In the rows, zero is written as 128.
The rows of X fall into 3 groups, which share some directions, and each row is roughly a mix of its group's hidden directions.
X (127 x 13):
[[119 112 186 147 120 151  97  91 127 158 177 132 121]
 [165  90 112 105 137 128  90 152 152  84 109  89 109]
 [148 119 159 112 146 139 124 132  65 163 124 110 180]
 [135  90 156  83 117 138  91  92 134 102 134 153 170]
 [110 198 112 121 115 110 123 160 148  94 132 111  90]
 [ 74 162 105 176 129  97 116 104 120 154 117 152 147]
 [ 58 153 110 172 117 147 114 131 116 135 166 142 134]
 [148 134 148 156  89  94 143  89  91  77 114 141 135]
 [ 73 102 123 138 111 117 133 127  71 171 139 117 100]
 [ 97 103 175 140  98 150  82 131  93 119 126 118 167]
 [127 107 166 145  90 131 151 112 128  61 133 141  92]
 [ 76 102  73 110 124 118 139 152 167  99 125 141 114]
 [138 105 199 135 137 118 128  87 116 123 152 170 112]
 [118 124 141  96 170 153 100 131 144 168 135 184  99]
 [180 104 144 102 158 152 121 121 106 150 129 180  98]
 [ 86 111 119 157 165  98 146  81 123 143 144 151  88]
 [104 141 138 141 114  60 108 148 160 171 154 134 137]
 [114 131 136 148 206 101 153  88 137 129 122 142 146]
 [164 147  81  86 154 133 105 134 122 132  89 119 170]
 [104 148 140 110 120 119 179 178 161  87 118 133 155]
 [114 155 156  66 125 111 122 113 129 152 120 116  70]
 [148 125 198 124 169  95 153 131 124 165 123 125 113]
 [164 112  75 100 171 132 111  82 106 129 126 134 111]
 [ 86 131  86 127 102 135 106 143 149 145 170  74 129]
 [148 125 144 139 138 131 137 116 170 176 198 136 119]
 [ 92 126 170 165  96 146 140 116 131 115 175 154  92]
 [137 122 146 137 180  74 164 118 123 139  93 106 158]
 [170 139 152  70 153 128 134 142 145 158  90  97 136]
 [107 107 158 160 113 154  84 140 113 139 136 103  69]
 [123 114  98 145 105 151  71 160 100 119 156 100 163]
 [145 133  87  81 119 153  90 134 135 118 157  99  81]
 [168 156 171 131 126  96 103 143  84 116 138 126 173]
 [184 167 144 150 152 126  82 101  96 131 147 124 121]
 [127 129 152 152 149 113  70 128 101 103 176 108 162]
 [138 122 126 161  86 148 107 134 108  73  81 151 144]
 [108 107 121 175 146 183 102 137 136 118  75 133 122]
 [149 182 108 131 132 122 119 132 126 180 144 181 154]
 [ 99 139 130 166 131 121  90 142 123 172 175 154 166]
 [134 175 146 125 148 148 105 159 149 168  94 125 176]
 [166 166 151  96 129 146 108 184 131 165 111 116 145]
 [135  95 123 129 124 167 135 159  95 108  98 166  76]
 [157  97 127 153 185 116 150 114 139 145 128 182 105]
 [ 83 129 136 121 137  95 151 153 131 167 151 143 187]
 [143 125 130 149 129 122  93 115  86 161 197 154 120]
 [109 127 179 179 117 140 135  79 118 137 112  87 129]
 [ 99 153 141 151 117 107 133 140 186  85 132 124  82]
 [124 134  87 109 107 121 125 106 118 137 172  68  88]
 [131 108 121 124  85 121 147 187 154 134 101 131 180]
 [119 112 111 178  80 150 153 134 164 139 162 160 116]
 [122  81 135 162 126 143  64 134  96 153 144 101 125]
 [ 72 117  95 127 120 157  93 154 179 107 116 126 124]
 [101 141 149 169 163 152 129 120 124 167 172 145 170]
 [134 149 109 144 106 145  84 119  69 123 109 106 174]
 [127 154 177 155 130 161 187  94 127 145 142 141 115]
 [119 195 150 180 100 139 130 134 111 141 148 102 132]
 [157 106  92 112 170 110 117 135 125  99 163 168  90]
 [147 120 132 113 155 140 135 181 155 114  71  86 131]
 [107 114 140 165  77 150 122 125 150  75 167 113 130]
 [175 126 141 127 102 168  99 138  96 149 164  83 129]
 [142  77 146 173  92 157 129 153 130 169 107 115 111]
 [108  72 158 106 150 136 113 104 139 166 171 151 119]
 [ 74 129  93 167  86 108 140 123 104 159 144 120 150]
 [106  96 139 141 182 178 128 135 115 111 115  95 165]
 [122  97 194 107 125 138 152 124 130 176 166 131 133]
 [ 84 120 188 118 137 137  92 100 123 115 165 135 101]
 [104  93 155 151 162 169 171 165 125 105 143 109 117]
 [127 169  83 140 139 137  71 162 134 154 148 118 154]
 [161 128 199 113 130 150 145  98 120 125  82 140 118]
 [155  98 186  91 133 149 138 131 129 118 114 183 118]
 [126 110  99 110 129 125  85 108 133 181 174  93 149]
 [136 105 112 145  67 144 173 126 125 143 126 175 101]
 [ 87  81 115 156 119 140 128 115 115  88 141 140  74]
 [ 87 100 150 152 105 142  85 111 127 119 156 182 118]
 [ 94 101 126 143 117 161 145  77 137 134 168 104 172]
 [111 128 189 154  76 146 138 158 142 106 115 122 155]
 [ 93  62 117 121 136 147 130 107 137 136 140 102  75]
 [ 80 164  93 147 136  84 136 102 119 162 119 160 130]
 [ 95 121 155 130 160  84 121 143 137  80 153 121 175]
 [116 153 167 149  93  94 135 122 166 165 128 144  82]
 [ 81 109 161  78 123 177 118 144 134 125 159 141 111]
 [126 107 135 166  79 176 143 138 129  85 143 160 117]
 [111 105 129 141 178 159 121 108 121 162 155 104 182]
 [ 97 102 150 118 102  93  65 152 151 123 125 125  95]
 [101 120 154 100 108 108 139 102 126 119  63 163  97]
 [177  54 130 130 123 117 125 130 171 128 122 138 146]
 [160 128  90 108 169 131 114  98 129 151 186 132 157]
 [ 71  95  89 141  97 104 163 148 124 140 146 148 146]
 [116  79 178 158 125  99 102 142 139  96 130 116 164]
 [135 155 155  92 133 136 149 155 154  96  69  96 119]
 [122  80  94 111 119 118 115 164 136 194 132 136 148]
 [144 128 108 120 125 154 103 118 142 102 141  52  91]
 [115 173 143 138  96 116 137 145  88 171 135 124 180]
 [ 94 116 148  71 121 125 139 163 164  88 133 149 153]
 [126 157 182 104 110 106 141  94  88 101 124 106 159]
 [122 110 111 155  69 106 150 166 161 160 134 116  99]
 [138  83 165 160 162 123 124 129 128  95 145 186 131]
 [138  98 134 126 196 161 137 172 163 140 112 131 133]
 [128 144 165 135 120 127 128 101  77  64 129 137 161]
 [113 111 102 128  86 104 109 111  98 110 178 172 105]
 [118 140 185 132 160 105 139 116 122  97 119  80 168]
 [126 159 132 138 146  45 107  94 145 124 138 137 120]
 [ 94 121 154 163 107 125  70 130  95 147 121 106  90]
 [133 159 157 146 151  98 130  66 133 118 135 138  76]
 [ 96 207 127 154 130 102 137 115  97 149 131 121 119]
 [141 110  88 159 116 137 113 150 130 183 159 126 177]
 [109  85 101 104 146 171 117 187 123 115 144 106 122]
 [144  64  82 131 162 144 100 122  97 109 122 140 115]
 [ 92 137 131  98 106 121 152  97 152 145 140  62 103]
 [116 171 130 150 126 152  47 108 128 144 135 134 123]
 [ 98 102 135 153 152  87 180 131 114 159  87 143 127]
 [127 174 159 180 128  98 106 109 136 124 159 106  91]
 [111  69 147 122 157 110 142 142 168 163 165 144 116]
 [116 149 149  75 121  91 128 117 178 104 165 106 125]
 [158 181 142 145 142  98 106 122 107 131 111 179 163]
 [117  93 143 162 152 173 152 136 151  87 120 155  92]
 [130  74  94 135 142 155 127 124 164 184 155 118 125]
 [ 81 120  89  89 108 138 151 126 157 138 120  85  94]
 [ 97 119 150 178 118 118 111 153 116 191 157 111 129]
 [133  56 157 145 105 123  89 129 142 168 133 133 128]
 [110  91 114 138 159 155 114 127 112  60 106  98 142]
 [ 95 132 171 179 136 140 103 135 164 117 111 122 175]
 [110 140 136 130  69 100 154  79 112  91 102 115 117]
 [125 151  95 181 141 146 108 155 123 152 114  82 166]
 [145 117 119 136  91  95 120 133 162  78 131 141  69]
 [ 86 105 119  84  90 125 113 178 139 159 106 144 125]
 [145 156 165  61 105 145 108 126 143 157 154 107 122]
 [142 151 121 150 145  85 122 114  87 150 149 191 141]]
Here is one row of each group, with its name. Which group are the others in?
[116 114 124 128 142  71 165 145 129 146 183 152 158]	N
[140 130  90 158 124 155 131 158  78 123  99  95 169]	A
[122 177 150 150 116 128  92 138 149 149 188 131 158]	R

[138  74 143 117 168 156 158 101 142 140 141 146  82]	A
[118 156 137 168 133 139 108  94  91 181 157 115 100]	A
[109 122  64 144 143  91 121 122 112 111 147 178 104]	N
[123 112 131  73 108 106 164 100 134  91 117 153  84]	N
[153 145 102 178 143 132 107 153  88 169 146 122 164]	N
[ 91 141 138 162  99 174 131 115 155 139 183 138 148]	R
[157 171 177 100 144 105 159 116 101 135  96 143 152]	R
[168 120 145 124 183 117 161 155 118 148 112 175 150]	N
[124 106 107  74 156 149 159 156 167 122  95 119 100]	N
[111 194 157 151 107 145 167 150 127  96 130 114 147]	A
[157 127 125  60 134 131 162 149 132 124  88 166 116]	N
